Each row is where one point has got to under a steady rotation. How many steps took it there?
The counts run from 0 to 397.
[-73   3 -70   8  -3 -12  11   9  25  -9 -19  -8  13  49  21  21 -25   2
 -15  49  -5 -11  -2  21 -28 -10 -19  21 -20 -53   0  -8 -14   2 -19  12
  22  14  10 -12  13 -13 -17   4   2 -22  16 -15 -16  -1 -14 -31  38 -24
   2  17  22   4  15  -8  10  18  16  -6  22  49  21]  342
[-23 -12  16 -28   1  -4 -36  -8  -5 -30 -15  21 -40  -3  24 -10  42  -3
 -10  -2   6 -19   9 -14   7   2  42 -26 -19  11 -52  -1  -6   2  16   8
  17  30 -44  24 -24  -2 -14  15 -17   1  15  14 -30 -21 -43  10  45  27
  31  -5  27 -17   4  -1   0 -13 -23  34  20  -5  55]  256
[-14  21  12 -22  -2   2 -17  -5  39   0  52   3  12 -51  13  24   9 -60
 -27  27  41 -14  12  38  -1  29   8 -26 -41   2 -34   6  23 -20  -1  -6
   3  16  11 -47  17 -46   1 -28  11 -26  -6 -14   2 -21  23 -17  24  15
 -33  17 -11 -14 -17 -41  22  21 -20 -32  21  25   2]  277
[-19  17 -14  10  33   5  42  -3  17 -31 -21 -18   7  26 -13  -9  42  21
  21 -29 -11 -31 -19  47  24   0  38  45  18 -14 -18  10 -20  43 -53 -25
 -28 -20 -19 -12 -28  -4   4  26  -5  -9  16 -46  20   7  10 -18  -6  -3
  -4 -28  27 -37  -5  -6  -2   2  -5   3  13 -62  19]  286
[ -6  18  28 -53  17  -5  19  -2  48 -20  17 -14  -1 -12  13  13  24 -37
   7 -29  54 -24   2  23  32   3  14 -10  -1  30 -39   2   8  -8 -22 -26
  -9   7 -25 -44  33  -1 -11  -5 -39 -22  11   3 -37  35  29 -31  -1  38
  -9 -10  -3 -31   3 -12   6  25 -22  17  -6  -1  33]  187
[-14  -2  14  -7 -44   8 -58   9 -12 -11  70   8  15 -37   0  19  -1 -30
  11  56  14  20  23  21   8   7  -4 -34 -17  33   1  46  -6 -15   1  38
  -9  20  19 -19 -39 -21  -8 -25 -12  29 -12  26 -13 -33  12  20  17  13
  12  14 -41  -1   4  30  23 -22  25 -20  -6 -29  12]  142
[-13  -4   0 -40 -31   3 -31 -10  -4 -38  43   3 -33  -6   4   1  24 -15
   6   6  -2  -8  -7  -4   6   7   9 -53 -14  19 -36  39 -15 -24  13 -19
  23  19 -34   9  27 -22  -1  -9 -28  10  17 -28 -69 -19   5   6  32  28
  -4   5  31 -25   5  -6  -3 -13 -49  18   0  37  20]  254
[-16  40  10  19 -27  19  -8   8  29  14  41 -13   9  23 -15  -6 -24 -30
  30  40  -6 -24  19  15  16  -5  15  35  23 -20  32  47  22 -21 -22  25
 -29  -7  24 -22  -9  23  24 -24 -23   8 -48  -6  24 -13  55  -9 -14  -1
   4  21 -10  21  14  54   3   3   8  -4  -9 -58  14]  307
[-16 -15  10   0  12 -47  14   3 -17 -43  -6 -24 -43  36 -24  46  -7  34
   7 -10 -30  12 -14  13  19   4   4 -34 -28 -33 -17 -13 -40  -9   1 -25
  12  19  11  11   7 -24   8  19  15  54   3 -37   4 -24 -57   2  22 -17
  -3  -6   9 -25 -22  -4  -4 -27  12  43   2  -6  19]  155
[ -9   1  19  10  27 -39 -29  -6  24  37  -9   4  34  42  -4  29  -8  -9
 -31  -1  76 -14  22   7 -57  -1 -11  33  -6 -15  22 -46  23 -23  15  49
  16  20  20 -16  15 -23  -5   1   2 -13  -8  -8  32  -6 -25 -18   5 -23
   3  -7   1  32  15 -49  23   3  11  -6  13  21   7]  110
[ 23  46 -11  -7  25 -11  41   4 -14 -13 -20 -17  11  -2  11 -22  24  41
   3  -1 -28 -32   1  -5  11  -4  -4  41  13 -15  -7  57  20   1 -16 -16
 -32 -69  -8 -16 -15  10 -19  16  21  16  15 -15  21  -3  39 -25  31  17
  -1 -14  16   9  19  19 -14   0 -25  -7  51 -60  18]  195
[-24 -18 -43 -15 -32 -33   5   7 -15   1  23 -39  40  39  -2  28 -48  -9
 -14   6  -5  32  -4  22 -38  -5 -44   4 -18 -26  33  13 -20  -3 -21   8
  28  13  36 -38  46   5   0 -13  25   0  -6  18 -10  17 -23  -5   1 -35
  -9  -2  26   5  27  -3 -13  10  51 -21  -7  52 -16]  340
[ -5   3 -23 -18 -22 -11 -27  25  -1 -39  15  16 -23 -14  20   9 -22  -3
  14  50  -6  10   2 -22 -34  10  -3 -28 -20  38   5  29  24 -38  12   8
 -34 -28 -40 -19 -28   3 -17  12 -63  43  10  -8 -14 -40  21  32  17  23
  43 -15  -3   9  25  42  -4  -9  -3   7  14 -22  23]  232
[-33 -14   7  24 -18  -7 -16 -26  43   4   8   3  12  72 -22   2  -4  11
  -3   4  33 -25  -1  37 -50  -1  15  57   5  -2  23 -22  -3   4 -25  10
   2  16  -4 -15  13 -12   5  -4 -64 -30   8 -26   7  -5  21  18 -13 -12
  -4 -21  29 -30  29 -29   6   8 -25   9  -5  14  17]  114
[-35  10 -25  23  13   1 -21   7  31 -27   5  21 -38  28   5  21  18   5
  -7  33 -14 -31 -34  15  22   5   5 -18 -22 -44 -24  -1 -21 -24  17  18
  28  12  -8  30 -10 -32  -4  11  22  12  -9 -49 -41 -33 -10  -8  50  28
  -4  39  42 -23 -13 -13 -18  -9 -19  12  23  26  23]  252
[ 22  20 -15  25  -7 -19  31  -7 -40   0  40  -9  -5  17 -13 -10 -12 -11
   4  20 -16 -11  13  37 -44 -22 -51 -13  47 -15  19  16  41   3   7  14
 -19 -16 -36 -26   2   4   1  -4  -7  -7   0 -19  16  -4 -46  14  -3 -27
  25 -28  20  45   6  20  10  31   8 -18  24  13 -48]  36
[ -5   2  14  -4   8 -38  -4 -10  30 -37 -24 -11  26 -23 -19  14  14  -3
 -19  10  39   9  11  77 -13 -29 -52  51  29  10   1   3 -16 -27 -14 -20
  13   3  29  -8  -3 -47  -9 -15  14 -29  38   0 -27  12  -9 -20  41 -20
 -32 -13  -7  12   1 -22  35  -4  -6 -33  27  13   8]  15
[-26   5 -25 -26 -10 -41  11  17  -6  20  17  20  18  15  19  11 -51 -12
  -7  21 -22 -17 -16 -11 -53 -33 -45 -43 -28 -12  29 -25  -4 -49  12  11
 -20 -24  -5 -23  -8   3 -21   9 -17  35 -35 -27  11 -21   5   1 -13 -13
   0 -25  13  28  22  14  -5   1  23 -10  10  13 -21]  134
[-17  17  28 -14  -5  23  39  -4  16 -17   1 -30  10   7 -13   4  20   5
   7 -21 -20 -25 -15  63  36 -26  15  48  16 -16 -35  19  -7  28 -39 -19
 -39 -20  13 -22 -11  14  14  -5 -19   2  -2 -26   7  23  39 -29  -4  21
 -12 -10   4 -54  -1   7  -4  11 -14 -11  17 -44  14]  285
[-28  16  18  27   0  16 -33 -10  31  -4  42   5 -24  -9  31  -6  33 -35
   1  51  21 -15  27  45  40  -1  24 -19   0 -11 -20  20  -4  19 -25  22
   7  50 -21 -13 -36 -33  -9 -17  -5   3   2  17  -8 -32 -14  13  31  17
  23  40 -36 -21 -32  23   4   8   8  10  25 -40  27]  49
[ 31  21  12 -30  -3  13  -9  -5   1  -7  26  -5  33  26   3  16   2 -25
  20  -1  12   0  14 -21 -23  44  32 -20   1  12  21  32  40 -52   6  38
 -14 -13  19   6 -20  19  29 -25  34  12 -46 -14   0 -25  50 -25 -17  13
  17 -47  11  38   2  11  42 -24   9 -18 -17 -18   0]  6
[  6  -5  39 -53 -28  -3 -19   1 -39  -1  24   5 -11 -14  -1  22  22 -43
 -27 -18  -3   2   5   2  24 -18   6 -47 -15  22 -66  27  -2  -4  28  17
   5  20  -7  -9 -23  34   7   3  12  43 -15  22 -31  -7   3   1  14  51
  29 -16  15 -31   6  18 -30  -3 -21  32  41   0  20]  258
[-28  17  10  -3  18  22 -31  25   4   9 -12  27 -13 -48  15  20 -12 -19
 -25  28  -8  18 -19 -27 -29  21  13 -21 -36   2 -12  -6  20   1   6  -7
  35 -12 -37 -34   1   5 -28  43  31  20 -30 -13  21 -24 -12 -11   7  25
  15  45   4 -26  10   4 -35  27  23 -31  66  18  21]  68
[-33 -10  14 -12  -1 -10 -36  15  40   9  34 -12  63  53  -7 -12   7  11
  41 -13  19 -22   1  14 -26  38  38  -2 -21  13  30  -1  -3 -25 -44  27
   1  12  22 -11   1 -12   7  -9 -42  -5 -24  -8  -2 -19  22   1 -33  -6
   1 -30  -7  -1  26  -1  15  -7  11  14 -55 -46  23]  212
[-24   3  -8  -6  14 -25  -8  23  41 -50 -24  -1 -30  13  12   6 -12  30
   9  23  18   1 -27  15  -1 -40  -8   7  -1  17  11 -24   5 -12 -11 -16
   2  -6 -35 -13  -9 -22 -29  26 -81  36  40  -8 -42 -11 -20  21  20  11
  31  -1  -2 -21  10  30 -12  -5   4  38  25 -11  45]  323
[-22  28  10  23 -22  30 -10 -24  27 -11  22 -15 -11  12  -8  -1 -18  17
  35  46 -16  -1  12  22  26  -6  21  62  26 -19  48  37   7  -1 -32  26
  -3 -11  26   1 -14  -2  19 -16   8  25 -38 -16  16 -14  32 -15   7   6
   2  34 -18   5   2  36  -6  -4  26 -26   9 -63  37]  308
[-26   3  27  -5 -29 -24 -19 -29  32  16  33  -6  22  30  -8  40 -43 -13
 -23  21  53 -12  17  33 -42 -39 -34  40  11 -20  15 -10   5 -36  10  23
 -19  13  23 -41  36  -8  12 -31 -27  -8  -7 -18   3   7  38 -15   0  -5
 -23  31 -13 -10  23 -24   6  18 -17  -6   8  14  -3]  112
[  2  16 -28  -5  10  12  39 -10  -1 -41  28 -33  -3  34  -5  12  13   4
  30  -3 -14  39  -4  12   4  62  41 -24  -4 -33  17  13  20  -5 -37 -14
  31 -33  17 -12  38 -29  32  -4  51 -38   1 -24   9  -2 -17 -32  33 -28
 -10 -10  25  16   3 -29  27   3  39 -23  -7   9  -2]  174
[-39  -6  -3   9 -14  27 -36  14 -22  33   5  -2  41  14 -15 -30   4 -24
  17  17 -24  -7  -4   0 -58  26   8 -14   1   8  30  31 -12  -1 -30  53
  55  18 -19   3 -32  28  -3   2  43   6 -40  19  -5 -14 -22 -10 -26  -4
  47 -12  32  32  21   1  -1  -8  36 -11  -8  -2  16]  238
[-25  25   9 -17  12 -23  17 -13  -4 -14  -9  -5  -6  27   8  28 -13   9
 -13  17   4  -2  35 -28  24  33  40   8 -16 -45  -6  -1  18 -19   3  16
   8  12  27  -1   7 -33  18 -20  31 -22  27   7  29 -23 -34 -37  74 -34
 -18   4  -6  39   4 -37  45 -21   2  -1  17  -5  44]  177
[-20  15  29  -1  31 -14 -16  21  25  -5 -49  18 -17   6 -24  12  14   2
 -33 -13  26  -1  -7  14 -12   1  17  45 -13  15 -39 -25   5  31   0 -12
  17   9 -32 -21 -15  25 -26  44 -32   6  -2 -36   5   9 -13  -9  -5  15
  -9  -5  42 -42  16 -16 -36  13 -32  34  55  26  36]  91
[-23  16  -4 -37 -16  39 -27  11   1  -6  26  -5  -3 -50   6   9  -4 -51
   9   6   6  26  -3   0 -29  34   9 -44 -14  39   9  17  34  10 -33 -28
  37  -3 -53 -56  35  25  -3  11 -14  -3 -25   8  -2   7   1  -7 -18  25
   7  19  19  -4  -1  -6 -20  32   9 -43   3  37   2]  70
[-19  -9 -31  25  -5 -30   3   9 -19 -42 -15 -19  -3  44 -18  33 -22 -12
 -17  26  19  19  12  41   7   3 -16  22  -2 -15 -11  -7 -10   3 -13  36
  -8  36  29   5  -8 -25  -1 -22  41  12  18   5  -6  -1 -69  -7  28 -27
  26 -15  11  13 -11   4  41 -29  44  23  -1  13   9]  245
[ -9  17  21   5  16 -13 -17  -2 -13  -4 -17   1 -13 -29 -39 -16   3   9
  -6  -5   3  19   9  25 -60  14 -11   3  18  28  34 -14  35   8 -10 -37
  25 -19 -44 -54  22 -12  -7  43 -34   5   7 -35  51 -19 -18  26 -16 -18
   0 -25  11   8  32 -14  -2  31 -17 -25  31  24  -8]  298
[  8  11   3 -40  18  -4   4   9  41 -52 -25 -11  -3 -19  10  16  30   8
   0 -18  51  11 -39  17   3  -5  27  21   8  36 -14  -7  17   1  -2 -13
   1 -51 -22 -20   0   2  -9  44 -26  21   8 -21 -18  19  42 -29   8  57
  23  -3  24 -56  15   9 -16   7  -1 -19  31  10  24]  94
[ 14   1 -14  -2  -8  11 -19 -11 -37 -26  -1 -24 -13  -9  21  -8  15  17
   2  30  -3  36  29  11 -17 -19 -16  15  54  13  32  46  16   0 -11  15
  32 -19 -25  -6  -8   3  -6  -4  21   9  25  52 -30  11 -23 -11  60   4
  67  20  -9  19   9  19  -4   2  35 -41  20 -13  10]  334
[  1   9  20  -9   3 -39 -22 -10  11  31  23 -16  39  39 -17  35 -24 -30
 -21   2  71 -13  28  20 -45  -6 -28  17   5 -12  31 -23  25 -34  22  39
   1  25  34 -35  35   0  19 -28 -11  -1 -31 -21  17   4   1  -4 -24 -21
 -21 -10  10  10  20 -27  10   7   1   2   1  48 -12]  111
[-63  15  -3 -16  18 -20  13  21   6  -4 -44  15 -23   7   7  25  -7  13
  -7  16 -61 -19 -36 -11  11   2   0 -21 -38 -25 -35 -13 -30 -19   3 -28
  35 -14 -19   9 -13 -10 -11  41   8  46  -2 -20  -8 -34 -29  -5  29  -4
 -11  13  20 -17  17  13 -41 -19 -18  20  40   5  35]  158
[-24   7  29  46  24  12 -29   0  24  28  22 -16  17  71  -5 -29  24  10
  23   1  14 -33  12   6 -11   1  35  52  14 -36  31  31  -2  -1 -22  43
   3  32  23  27 -17   6  -1 -11   0  15 -44 -21   5 -20  18  -3 -28   8
  11  29  -1  -3  -7   6  -4  -8 -10   8  -7 -67  24]  215
[-62 -35 -30 -12 -14 -22  20   3   6 -25 -23 -15  14  41  -2  48 -36  15
 -16   5 -25   5 -29  28   5 -22 -32  19 -36 -33 -10 -18 -62 -22  -8 -11
  19  18  37   5  20 -24 -13   7  22  24  12   5 -27   1 -21 -31  33 -18
 -29   0  10 -39   1  -5   8 -26  21  14   8  10  30]  248
[-49   1 -68  24 -12  -4   3  16  29 -13  16  -1  -5  69   3  13 -24  -5
 -10  37   1   6 -11  12 -22  30  -4  -6 -31 -52  16  -9   4 -12  -4  25
  36  15  -4 -11  17 -19   2   3   6 -30  -8 -25 -18 -25 -26 -15  20 -14
  -6  10  45  20  11 -17  12   0   2  12   7  60   7]  343
[-39   7   4  -5  25  -2 -14  25  -5  -7   2  31 -23  11 -14  17   0  -1
  -4   1 -55 -13 -25 -27  -6  20   1 -55 -34 -27 -37  -3 -13   0  16 -14
  44   7 -35  22 -10  -3 -17  42  12  38 -34 -52 -10 -38 -43   6  -4  -9
 -17   1  48 -12   8   6 -30  10 -13  15  35  32  18]  159
[  1   1  36   1  11  13  12 -17  -1   1  27 -23  -2  38 -34  26  17 -24
   9 -35  36 -20   6  41  26  11  43  22   6  -7 -33  -1  -2  42 -30  29
 -21  41  17 -18  -7  19  24 -10  -4   8 -32 -32  35  -3   6 -12 -36   9
  -2 -24  23 -61 -10 -16   9  -1 -12  36   3 -41   6]  283
